In the rows, zero is written as 128.
One turn moves each row of this set onto another row. After a few examples, where does it send each row asked below?
Z298: [126 148 125 109 175 132 148 102 153 100 117 105 144 146 183 130]
Z35: [147 114 141 153 134 136 162  64 129 130  84 130 148 140 144  91]
Z901: [121 140 142 112 171 137 149  92 164 105 136 103 142 150 170 124]
Z361: [148 145  95 131 157 129 136  86 107 118 108 145 151 135 132  83]
Z677: [114 112 107 109 158 118 155  91 147 124  78 138 104 158 120 106]
Z711: [124 130 131 153 127 101 135  89 138 112  93 123 124 139 147  58]
Z112: [119 136 122 140 133 115 144  96 114 159 124 102  93 175 140 117]
Z531: [135 104 121 170 140 114  96 122 127 132 121 104 129 132 151 122]
Z498: [140 164  87 143 153 130 142  82 132 100 116 141 131 151 134  94]
Z349: [123 147 147 131 152  75 132  94 131 134 138 147 128 141 160 115]
Z354: [124 128 130 139 135  95 139  94 140 124  90 112 139 123 136  59]
Z319: [113 105 112 143 179 123 127  94 151 146 145 109 106 102 151 114]
Z622: [117 137 127 141 138 138 145 112 121 158 113 116  96 178 132 123]
Z734: [136 138 143 121 170  83 143  89 129 141 147 116 125 148 167  98]
Z623: [122 148 112 124 156  76 139  86 138 143 138 138 126 142 176 106]
Z268: [130 109 110 142 170 128 136  85 166 126 122 123 105  87 154 133]
Z425: [110 122 140 147 114 146 145 101 101 115 127 128 119 103 146 108]
Z246: [126 153  99 149 167 127 153  96 110  91 119 134 146 141 130  95]
Z800: [167 132 133 136 167 139 130  88 130 117 117  83 106 134 131 144]
Z488: [ 96 104  99 116 170 125 142  87 147 112  74 120 124 149 132 111]
Z789: [122  93 140 156 160 123 125  85 155 123 137 108 123 165 167 120]
Z834: [100 142 135 141 124 127 136  82 128 160 102 100  99 162 137 118]
Z69: [116 112 108 129 179 115 141  88 165 138 134 120  99 100 141 125]
Z335: [159 145 122 144 167 153 112 101 133 125 123  90 113 134 128 136]
Z738: [128 120 111 138 119 152 144  92  98 120 126 120 123  97 166 111]
Z951: [113 145 107 141 147 157 174 102 140 149  87 121 133 129 159 136]
Z577: [123 134 119 140 141 159 170  96 141 150  91 140 145 137 146 138]
Z510: [104 128 121 143 126 113 157 102 124 160 106 101  88 159 154 116]
Z705: [122  98 121 139 127 153 152 105  90 138 113 136 123 118 150 108]
Z292: [137 113 156  97 139 117 111  83 121 107  89 115 134 134 159 129]
Z687: [107 143 128 103 153 116 143 120 157 109 111  97 141 104 151  93]
Z275: [153 154  91 132 155 140 140  87 112 103 115 141 136 137 123 103]
Z735: [173 151 130 149 160 125 134  89 137 117 104  87 109 147 136 136]
Z369: [114 106 106 136 123 148 143 100  99 135 130 129 110 102 148 112]
Z986: [142 125 138 150 130 155 157  56 129 121  87 123 138 141 163  99]
Z919: [111  98 110 118 150 124 151 100 157 108  73 129  98 144 135 110]
Z273: [139 150 124 113 161  77 135  83 125 135 143 131 130 135 160 100]
Z227: [113 121 111 101 165 119 144  93 162 128  78 140 116 137 121  93]
Z244: [108 134 118 118 150 109 139 133 147  96 100 108 129 103 157  91]
Z820: [150 111 164  88 157 121 142  95 132 112  97 112 124 122 152 115]
Z232: [147  97 149  91 141 113 140  90 110 112  95 116 123 119 157 116]
Z188: [120 106 136 148 162 123 128  72 163 129 121 122 120 167 184 126]
Z451: [152 146 121 149 177 135 131  77 129 128  98  78 129 134 135 142]
Z961: [127 154 103 149 140 129 126 137 129 150 107 122 143 131 141 139]
Z138: [144 105 135 177 138 109 101 108 136 128 113 115 116 122 164 119]
Z125: [135 163 105 164 145 112 132 139 129 141 102 114 129 124 148 128]
Z608: [114 111 118 154 184 111 150  99 147 132 127 123 120  90 146 135]
Z351: [156 116 144 100 138 108 136  98 109 102  96 108 130 132 172 120]

Z734 goes to Z319
Z69 goes to Z800
Now find these:
Z919 goes to Z351
Z451 goes to Z834
Z986 goes to Z711
Z789 goes to Z531

One turn moves each row of this set onto another row. After a few examples, where does it send each row asked below?
Z142: [154 135 178 104 109 103 162  99 170 145  93 122]
Z621: [128 135  99 131 108 129 155  84 125 115 100 147]
Z458: [126 131 161  99 118 147 142  87 170  98  99 102]
Z302: [130 122 158 119  88 134 124  63 160 163 110 115]
Z291: [136 115 132 121  97 100 150  90 135 109 104 168]
Z365: [134 120 162 114 114 177 139 101 167 130 104 146]
Z374: [109 148 162 127 164 127 149  86 139 109 112 136]
Z433: [141 121 162 121 111 108 182  65 122 146 104 106]
Z430: [108 151 167 119 157 128 155  85 138 106 110 145]
Z41: [ 98 125 158 136 114 133 186  83 161 132  78 105]
Z222: [118 118 141 107 132 117 148  66 139 184 115 142]
Z315: [153 143 177 106 111 100 163  98 174 145 103 126]
Z248: [134 159 173 112 112  96 168  92 173 144 106 141]
Z87: [140 114 145 107 109 133 178 112 157 112  76 147]
Z651: [134 129 163 117 114 179 133 105 163 136 105 139]
Z911: [115 128 118  95  86 107 149 113 157 134 135 132]
Z611: [ 86 124 155 130 112 132 174  64 166 134  96 102]
Z52: [145 132 173 109 136 127 173 108 144 148 128 161]
Z520: [148 159 164 103 115 137 150  83 142 121 144 145]
Z224: [132 117 173  97  83 143 144  99 131 152 123 114]
Z794: [114 141 105 131 109 124 144  90 120 112 102 112]
Z766: [116 115 125 134 101 119 145 132 156 112 127 119]
Z284: [121 108 154 104 110 166 146  95 185 130 103 146]
Z544: [ 84 121 155 130 112 131 166  63 169 132 104 104]
Z391: [104 126 159  91 132 103 189  82 144 137 104 108]
Z432: [ 99 126 145 101 119 130 125  77 131 176 103 138]
Z754: [157 124 123 131  96 113 142  88 157 109 115 158]
Z572: [101 122 141 136  78  97 162  90 121 131 110 148]
Z402: [120 141  99 117  86 123 152 104 152 140 127 129]
Z499: [124 140 152 132 171 121 132  87 146 123 112 142]
Z337: [113 117 146 102 125 118 142  68 141 184 113 142]
Z439: [144 141 133 140 120 103 139  98 166 163 131 145]
Z587: [101 160 136 140 119 115 192  84 142 130 105 144]
Z772: [116 108 136 126 141 135 150  66 135 138 142 103]
Z316: [104 130 144 136 123 138 102 109 139 121 107 125]
Z528: [ 98 111 147 132  89  89 153 109 131 117 110 136]
Z193: [119 100 133 138 118 125 159 130 142 101 115 133]
Z189: [117 107 173 118 116 143 167  74 161  92 130 127]
Z234: [111 127 159 156 136 148 149  67 132 145 128 141]
Z21: [ 89  98 139  93  91 111 139  81 160 135  97 133]

Z651 goes to Z142
Z41 goes to Z499
Z234 goes to Z458
Now find these:
Z611 goes to Z374
Z189 goes to Z520
Z754 goes to Z911
Z766 goes to Z291
Z439 goes to Z21

One turn moves each row of this set onto another row. After a few examples, where does it send each row asked below?
Z89: [155 123 135 132 152 161 145 157 121 123 135 134 121]
Z187: [127 116 117  84 172 137 103 133 146 172 133 128  91]
Z819: [136 115 141  98 116  99 143 163 158 158 114 160 118]
Z891: [150 108 125 103 116 132 132 180 163 165 101 145 148]
Z719: [145 122 147 124 154 132 146 155 106 129 133 125 101]
Z317: [126  88 129 155 134 179 124 144 142 168  98 129 103]
Z975: [136 110 116  89 171 166  95 142 156 174 134 146 101]
Z420: [139 125 132 102 121 102 149 160 158 150 112 150 138]
Z165: [140  61  85 110 131 129 116 147 165 141 115 150 128]
Z906: [123 102 123 154 141 168 131 135 137 157  95 113 118]
Z712: [110  84 139 113 136 116 128 138 109 163 122 156 141]
Z574: [134 115 120  92 172 173 101 138 147 172 134 139 117]
Z592: [170  86 117 121 142 160 123 182 149 131 123 135  82]
Z75: [119  91 130 144 134 141 129 127 152 155 110 141  64]
Z467: [160  86 125 114 145 132 124 181 135 142 120 126  67]
Z92: [124  82 134 150 132 164 121 139 150 168 106 148  76]
Z785: [135  78 102 117 133 141 126 134 156 134 129 173 144]
Z329: [116  67 122 107 136 102 119 151 115 168 107 133 125]
Z214: [118  88 129 119 135 136 133 130 129 145 134 176 147]
Z796: [128 126 122  92 174 162 105 133 140 169 132 129 122]
Z332: [119 110 115 152 145 145 138 120 142 146 100 108 106]
Z507: [134 107 114  84 171 149  96 138 156 172 134 140  88]
Z534: [166 104 124 129 146 175 134 171 143 124 130 141 109]
Z16: [146 121 124 106 119 119 143 166 162 151 105 144 151]
Z739: [132  56  98 104 132 109 111 156 144 159 104 131 120]
Z96: [141 102 141  97 113 110 133 178 158 171 107 162 114]
Z936: [147  99 134 102 112 127 128 185 160 173 103 155 129]
Z264: [125 126 122  88 176 144 106 130 138 172 132 121 109]
Z788: [147 105 142 116 150 119 136 167 114 140 126 119  75]
Z225: [116 106 121 145 141 129 136 117 147 147 108 123  79]

Z574 goes to Z796
Z719 goes to Z788
Now find these:
Z891 goes to Z16
Z92 goes to Z317
Z329 goes to Z739

